(in the rows, 128 means zero)
Each path below is one point turned by a fixed rotation once a step. After each direction that follows a path, write how fast that rotation turns it, in degrees per step (0 if it stays still).
Each turn is a multiple of 5 degrees from 10 to 175, or 0.
Each row of a path follows its step; steps can be skipped.
Path 1:
step 1: [129 127 129 130 136 124 124 132 135 119 121 129 129 127 132 128 116 130
 124 138 135 125 137 133 124 130 134 121 128 127 129 131 130 130 136 126
 125 132 126 129 130 116 119 132 128 121 135 132 127 125 134 120 122 142]
step 2: [129 137 125 132 128 126 127 126 130 119 125 114 125 125 120 134 128 128
 135 124 124 126 128 126 138 133 128 132 140 130 123 125 124 132 123 115
 131 121 120 125 134 132 119 128 130 125 132 129 123 127 128 121 141 123]
step 3: [123 127 132 123 129 121 124 116 127 134 123 121 133 126 136 130 128 121
 123 125 134 135 128 120 136 116 124 129 130 128 128 128 119 120 129 131
 132 134 131 131 121 119 124 138 130 123 130 126 131 135 134 137 130 122]
step 4: [123 128 116 140 132 125 129 119 126 127 128 132 130 130 129 118 134 125
 123 131 130 127 129 117 123 135 139 129 138 123 130 126 130 124 129 137
 118 118 131 127 130 122 129 133 125 126 132 135 128 123 127 125 130 137]
step 5: [142 136 127 139 131 123 130 128 131 124 132 128 133 121 126 131 121 133
 134 136 127 128 130 133 126 129 116 133 131 117 123 126 126 127 131 133
 131 123 127 119 123 130 130 125 137 122 119 132 128 132 125 135 138 124]
step 6: [119 119 131 125 128 130 118 121 128 124 123 131 123 133 137 125 131 133
 121 130 137 129 128 138 137 129 124 131 132 122 127 137 127 127 128 124
 131 128 123 134 119 121 133 123 120 127 127 124 121 126 117 134 136 127]
step 7: [120 125 126 131 130 126 135 134 123 131 128 129 126 130 133 126 130 129
 133 136 139 132 118 115 130 133 127 122 135 123 126 133 126 131 135 129
 117 135 114 127 131 133 125 120 131 121 127 135 133 130 131 119 125 129]
step 9: [128 132 138 135 127 129 132 133 129 123 130 129 119 125 141 113 135 128
 121 126 133 119 125 132 130 126 127 124 119 133 125 130 120 128 137 127
 129 125 126 128 125 123 123 137 130 123 135 123 127 123 130 135 135 130]
step 10: [125 129 119 133 131 122 126 133 126 122 125 129 129 125 125 134 127 131
 132 127 134 130 128 115 127 139 126 130 128 132 130 133 136 139 129 123
 126 130 125 137 141 125 134 140 137 119 128 126 126 132 121 134 129 127]
step 11: [125 139 131 120 130 129 122 125 130 128 128 129 149 132 133 127 123 126
 129 123 130 120 128 123 128 127 122 122 130 126 135 124 117 134 124 126
 140 125 127 121 122 129 133 130 126 121 127 133 129 127 122 123 133 127]
[129 127 128 124 130 129 128 130 130 130 126 129 127 126 127 128 128 128
 127 126 124 129 128 129 128 128 128 130 127 128 128 126 129 128 129 128
 127 127 126 128 128 130 131 128 127 132 131 128 130 128 129 129 126 128]
0
[128 126 127 127 129 130 125 128 128 128 128 131 129 128 126 125 129 129
 127 129 128 127 130 127 129 127 130 130 129 128 130 130 129 129 125 126
 132 127 128 128 127 125 126 128 127 130 128 129 129 129 127 128 128 131]
155
